rotation steps, each row followed by its count of steps
The counts run from 0 to 374.
+1.95 +1.70 +2.14 +0.90 +1.30 -2.16 -1.94 +0.74 -0.86 +1.44 -0.29 -0.43
 +1.10 -2.93 -0.32 -0.37 -2.27 +1.83 -2.44 -2.64 +3.14 -2.47 +1.25 +0.71
 +0.33 +2.04 -1.72 -1.18 +1.53 +0.18 -1.03 +2.03 -1.76 -> 370
-0.96 -2.40 -0.75 -1.17 -1.57 -1.48 -1.14 -2.13 -0.98 -1.86 +2.23 -1.89
 +1.92 -1.04 -2.42 +0.63 -0.99 +2.50 -4.19 -0.04 -1.62 -2.36 -0.07 +0.61
 +1.01 +1.22 -2.57 -0.56 +0.42 -2.66 +1.20 +1.54 +0.98 -> 174
-0.46 +1.15 +1.58 +4.18 -1.16 -2.45 -1.61 +1.84 +2.02 -0.71 +2.04 -2.44
 -1.69 -0.49 -1.20 -2.06 -0.18 -0.77 -3.18 -0.28 +2.10 -2.46 +0.01 +0.89
 -1.29 -2.04 -0.45 +1.42 +1.78 -0.07 +1.42 -1.31 +0.01 -> 294
-1.91 -2.46 -2.26 -0.74 +1.33 +0.25 +0.41 +1.53 +0.62 -2.20 -0.73 -1.52
 +2.27 -2.52 -0.18 -2.73 -2.00 +0.06 -1.22 -2.28 -0.46 -2.82 +3.19 +1.50
 +2.06 -1.14 -1.29 +1.61 -1.86 -0.01 -0.92 +1.32 +1.86 -> 250
-0.68 -0.16 +0.78 -1.33 +0.53 +0.42 +0.07 +0.21 +2.50 -4.21 +0.35 -0.18
 +0.63 -2.66 +1.54 -1.31 -3.46 +0.93 -2.85 -2.69 +4.04 -2.26 -0.21 -0.43
 -1.77 -0.26 +0.32 -0.29 -0.36 +0.90 +0.88 -1.50 -1.29 -> 273
+0.92 -1.75 +2.25 -0.07 +1.25 -2.55 -0.34 -2.05 +0.32 -1.42 +0.30 -0.06
 -1.00 -0.76 -3.26 -2.17 -0.93 +2.37 -3.77 -0.82 -0.52 +1.08 -1.47 +0.89
 +2.35 +0.15 -3.14 +2.27 -0.09 -2.42 -0.17 +1.13 -0.24 -> 341
-1.68 -1.89 +1.13 +2.14 -1.27 -1.05 -1.38 -0.91 +2.51 -1.62 +1.74 -3.67
 +0.05 +0.98 -1.92 -2.14 -0.81 -0.92 +0.16 -1.09 +0.67 -2.45 +0.68 +2.61
 -0.84 +0.21 -2.43 +1.07 +0.08 +2.60 +2.67 -0.46 +1.03 -> 71
+1.56 -2.04 +1.35 +0.05 +1.68 -2.55 +1.22 -0.54 +1.24 -0.16 +0.69 +1.32
 -0.06 -1.04 -2.47 -1.90 -1.72 +1.77 -3.20 -3.62 -0.46 +1.59 -0.11 +1.67
 +0.92 +0.62 -2.29 +2.70 +0.26 -1.62 -1.17 +1.22 -0.34 -> 3
+0.99 -2.54 -0.64 -2.74 +2.27 -1.99 +1.00 -0.63 +0.61 -2.77 -1.09 -1.82
 -0.59 -3.30 -1.85 -1.36 -2.89 +1.92 -1.03 -2.87 +2.62 -0.64 +0.74 +0.54
 -0.39 +0.76 -2.34 -1.24 -0.85 -1.11 +0.75 +0.11 -2.01 -> 337
+0.29 -2.97 -0.13 -1.71 -1.50 -2.37 +1.81 +1.06 +0.11 -0.04 +0.66 -0.99
 +2.43 -0.15 -1.85 +0.03 -2.02 +3.36 -2.98 -4.04 -1.47 -1.86 +1.09 -0.25
 +2.60 +0.83 -0.96 +0.81 -0.45 -1.39 -0.23 +2.50 -0.14 -> 171
+0.40 +0.40 +2.30 +2.80 -2.84 -0.46 +0.24 +3.46 +3.05 +1.03 -0.81 -1.80
 +0.50 -1.42 +0.98 -2.78 -0.92 +0.68 -1.25 -3.29 -0.04 -1.77 +1.59 +1.96
 -0.80 +1.99 +1.54 +1.78 +0.85 +0.48 +0.03 -0.13 +2.00 -> 298
-0.16 +0.77 +1.03 +3.72 -1.39 -2.55 -2.43 +0.15 +1.78 -0.58 +1.61 +0.31
 -0.98 -2.01 -2.55 -0.34 -1.03 +0.19 -3.49 +0.35 +2.96 -3.20 +0.01 +0.49
 -0.72 -0.45 -0.21 +3.18 +1.48 -0.16 +0.11 -0.04 +1.41 -> 292
+1.16 -2.16 -0.56 -1.86 +2.23 -1.96 +1.62 -0.30 +1.56 -1.53 +0.12 -0.91
 -0.58 -2.29 -1.40 -1.90 -2.65 +0.49 -2.66 -4.16 +3.16 +0.45 +0.05 +1.58
 -2.01 +0.19 -2.43 -0.18 +0.38 -0.13 +0.12 -0.38 -2.15 -> 0
+1.60 +1.57 +2.26 +1.20 +2.55 -0.99 -0.53 +1.61 -0.25 +1.67 -1.06 -0.23
 +0.53 -2.63 -0.66 -1.42 -2.43 +3.33 -2.97 -0.54 +1.35 -0.94 +0.97 +0.52
 +2.31 +1.30 -2.52 +0.83 +1.58 -1.04 -1.38 +2.40 -0.77 -> 34
+0.37 +0.76 +2.43 +3.24 -2.45 -0.67 +0.80 +3.23 +3.24 +0.93 -0.62 -3.05
 +0.33 -1.20 +0.44 -3.47 -0.74 +0.66 -1.28 -3.07 +0.70 -1.84 +1.40 +1.90
 -1.34 +1.62 +0.76 +1.27 +1.68 +0.61 +0.80 -0.37 +0.32 -> 297
-0.82 +2.68 +2.24 +3.88 -0.74 -1.29 +0.51 +1.20 +2.30 -1.12 +0.49 +1.17
 -2.07 -0.08 -0.01 -1.40 -2.32 +1.72 -2.38 -2.33 +4.79 -0.94 -0.59 -0.26
 -0.76 -0.30 +0.06 +0.04 -0.09 +0.93 -1.02 +1.32 +0.31 -> 211
+0.97 -2.09 -0.57 +0.47 +0.49 -2.85 -0.61 -1.34 +0.66 -2.93 +1.83 -0.36
 +0.84 -1.01 -3.13 -3.03 -2.65 -0.15 +0.10 -0.97 -0.52 -2.65 +3.22 +2.30
 -0.87 +1.31 -1.73 +0.07 +0.60 -0.37 +1.36 +0.68 -1.35 -> 8
-0.88 -0.92 +0.64 -0.92 +0.18 +2.28 -0.25 +1.21 +3.33 +0.73 -1.87 +0.21
 +1.84 -3.26 +0.66 -2.48 -2.42 +2.09 -4.19 -2.09 +2.36 -0.25 -0.70 +0.14
 +0.57 +1.52 -0.71 -1.79 +0.45 -2.03 -0.46 -0.72 +1.06 -> 193
-1.00 -0.63 -2.06 +4.01 +2.12 -2.47 +0.60 +0.62 -0.48 -0.01 -0.10 -1.78
 +0.94 -2.68 -0.77 -1.91 -2.87 +0.74 +0.51 -1.11 -0.26 -2.49 +3.13 +0.83
 +0.08 +0.49 -2.23 +0.75 +0.22 +0.60 -0.58 +3.38 +0.77 -> 314
-0.17 -0.24 +2.76 -0.74 +1.03 -1.31 +0.31 +0.97 +2.46 -0.85 +1.44 +0.70
 +0.52 -1.25 +0.91 -2.03 -0.88 +2.83 -5.71 -2.84 -0.09 +0.25 -2.32 -0.02
 +0.09 -1.59 -0.82 +2.27 +0.02 -2.01 -0.90 -2.25 -0.15 -> 277
+0.58 -1.48 -0.26 +0.54 +1.21 -4.67 -1.05 +0.95 +1.82 -0.88 +1.59 +1.08
 +1.84 -1.85 -1.78 -1.79 -3.11 +2.07 -1.00 -2.20 +0.08 -4.20 +1.67 -1.09
 +0.15 -0.93 +0.30 +1.21 -1.06 -0.64 -0.72 -1.06 -0.90 -> 283
-0.46 -2.22 -0.21 +0.01 +1.41 -4.86 -2.44 -1.83 -0.41 -0.97 +0.93 -2.38
 -1.63 -1.05 -1.87 +1.38 -1.43 +2.34 -0.94 -1.13 +0.82 -2.89 -0.80 +0.03
 -0.37 -0.75 -3.24 -0.50 -2.01 -0.08 -0.10 -1.10 +1.35 -> 61
-0.08 -0.09 +0.55 +2.71 +0.94 -2.40 +0.09 +1.14 +2.19 +1.23 -0.24 +0.02
 +2.56 -1.48 +0.17 -4.48 -2.91 +2.03 -0.67 -1.85 +0.86 -2.14 +1.24 -0.72
 +0.82 +0.72 -1.29 -2.95 -0.24 -0.86 -0.47 +1.07 -1.76 -> 201
-0.54 +0.12 +3.53 +2.10 -0.50 +0.22 +1.51 +0.27 +1.40 -2.94 +0.52 -1.74
 +2.52 -0.29 +1.08 -4.28 -2.02 +1.39 -1.27 -2.13 +0.54 -1.48 +0.57 -0.38
 +1.76 +0.68 -1.12 +0.28 +0.26 +1.66 +1.68 +2.48 -2.68 -> 265
-0.71 +0.08 -1.45 +0.26 -0.84 -3.49 +0.93 +1.93 +0.77 -2.08 +0.89 -0.14
 -1.75 -0.51 +0.39 -0.49 -2.00 +1.83 -1.55 -4.41 +0.81 -2.64 +1.25 +0.87
 -1.82 -1.99 +0.69 -0.16 -2.30 -0.68 -2.15 -0.64 +2.61 -> 220
+0.44 -2.11 -0.24 +0.07 +2.79 -1.88 -0.16 +1.83 +0.82 +1.88 +1.60 -0.66
 -0.13 +0.32 -1.22 -1.42 -1.61 -1.45 -4.15 -4.22 +1.63 -0.04 +0.84 +1.45
 +1.55 -2.65 -2.56 +0.56 -0.13 -0.59 -0.08 +0.61 +1.25 -> 84
+1.06 +0.84 +0.48 +0.22 +1.99 -2.63 -3.03 +0.07 -2.19 +0.00 +0.72 -1.96
 +0.89 -2.88 +0.40 -1.18 -2.35 +0.44 -2.11 -1.92 +1.67 -3.92 +2.21 +0.90
 -0.87 +0.30 -1.95 -3.27 +0.72 -0.45 +0.04 +0.18 -1.69 -> 368
-1.00 +0.39 -0.43 +2.03 -1.06 -3.72 +2.06 +1.15 +0.43 -0.82 +0.42 -3.83
 -0.28 -0.05 -3.19 -3.17 -0.17 +1.62 +0.24 -1.49 +0.54 -2.48 +2.03 +2.19
 -0.41 +0.12 -2.89 -0.15 +0.98 -0.14 -0.06 +1.69 -2.35 -> 232
+1.72 -1.08 +3.97 +1.14 -0.98 -2.87 -1.14 +0.64 +0.95 -3.16 +0.56 -0.80
 -0.86 +0.73 -2.69 -3.10 -2.11 +0.40 -0.70 -1.98 +1.09 -2.06 +1.28 -0.09
 +3.01 -0.65 +0.63 +0.91 -1.56 +0.20 +2.29 +1.49 -0.26 -> 348
+0.42 +0.17 +1.12 +1.57 +0.26 -0.56 -0.45 -0.63 -1.54 -1.61 +2.04 -1.89
 -0.06 -0.12 -0.31 -0.54 -2.66 +0.20 -3.63 -1.52 +2.71 -0.81 +1.30 +0.77
 +0.23 +0.81 -2.45 -3.52 +1.87 -0.20 +2.99 +3.32 -1.47 -> 95
+1.03 -0.02 +2.58 +0.28 -2.43 +1.30 -1.69 -0.91 +0.20 -2.53 +0.43 -1.17
 -0.98 -1.36 -2.02 -1.89 -0.55 +0.21 -3.88 -0.28 +1.44 -0.35 +0.86 +3.70
 -0.79 +2.81 -1.25 +0.33 +2.13 -1.56 +1.92 +0.67 +0.22 -> 15
-0.83 -2.44 -1.46 -1.13 +1.20 +1.37 -1.42 +0.40 +2.13 +0.25 +0.63 -0.47
 +0.65 -2.64 -1.16 -0.37 -2.20 -1.74 -2.80 -2.88 +2.97 -0.95 +1.28 +3.11
 -0.95 +0.77 -2.38 +0.84 +0.53 +0.78 -0.29 -0.06 +2.31 -> 81
-2.37 -0.06 -0.81 -0.06 +1.28 -1.41 -2.76 -1.95 +0.09 +0.49 -0.61 -1.09
 +0.45 -2.50 -1.55 -1.01 -1.23 +1.00 -0.95 -0.89 +2.38 -2.96 +0.63 +2.61
 -0.77 +1.15 -4.40 -2.26 -0.16 +0.57 -2.94 +0.67 +0.80 -> 144
-0.80 -0.46 -1.71 +0.80 -0.09 -0.78 -1.96 +1.52 +0.02 -0.99 +0.22 -3.64
 -1.33 -3.59 +1.37 -0.78 -0.83 -0.69 -2.78 -2.08 +0.88 -2.86 +1.49 +1.89
 -3.21 -0.26 -0.51 -1.08 -0.10 -1.19 +0.47 -2.09 +3.57 -> 303
-1.31 -0.37 -2.10 +3.49 +2.50 -1.76 -0.21 -0.60 +0.02 +0.47 +0.64 -2.30
 +1.05 -2.95 -0.24 -2.73 -1.24 +1.00 -0.99 -0.49 -1.56 -1.35 +1.92 +2.65
 -1.32 +0.87 -3.97 +0.87 +1.12 -0.52 -0.77 +1.51 +1.54 -> 312
-0.72 +0.75 +2.01 +2.82 -0.32 +1.99 -0.34 +0.07 +0.89 -2.02 +3.31 +1.60
 -0.20 +0.99 +0.36 -0.70 -2.15 +2.13 -4.44 -0.62 +0.35 +0.41 +0.69 +1.90
 +1.09 -0.23 -1.18 +2.50 +1.34 -0.19 +1.54 +2.70 +2.95 -> 100
+0.86 +0.15 +2.59 +1.10 -2.79 -2.83 -1.74 -1.53 +1.13 +0.04 +0.02 -1.47
 +1.15 -3.04 -1.44 -1.31 -0.71 +2.21 -2.86 -0.59 +0.46 -2.51 -0.67 +0.35
 -1.35 +3.66 -1.30 -0.91 +1.63 -1.74 +0.09 -0.38 -1.63 -> 288
+0.59 -0.11 -0.18 +4.26 +0.43 -4.44 +0.66 +0.99 -1.97 -0.53 +0.37 -2.40
 -1.14 -1.15 -0.26 -0.94 -2.65 +1.16 -0.98 -2.13 +0.32 -1.78 +1.95 -0.70
 +1.52 -0.43 -1.05 +0.25 -1.63 -0.04 +0.72 +3.83 +0.99 -> 316
-2.31 -0.35 -0.52 +0.93 -3.08 +0.33 -0.91 -0.39 -0.61 -3.86 +0.57 -4.15
 -1.49 -1.65 -1.98 -0.60 +0.17 -0.28 -1.88 +0.01 +1.66 -2.87 +1.18 +2.36
 -0.87 +0.79 -1.35 +0.06 +0.21 -0.49 +1.25 +1.46 +2.17 -> 239
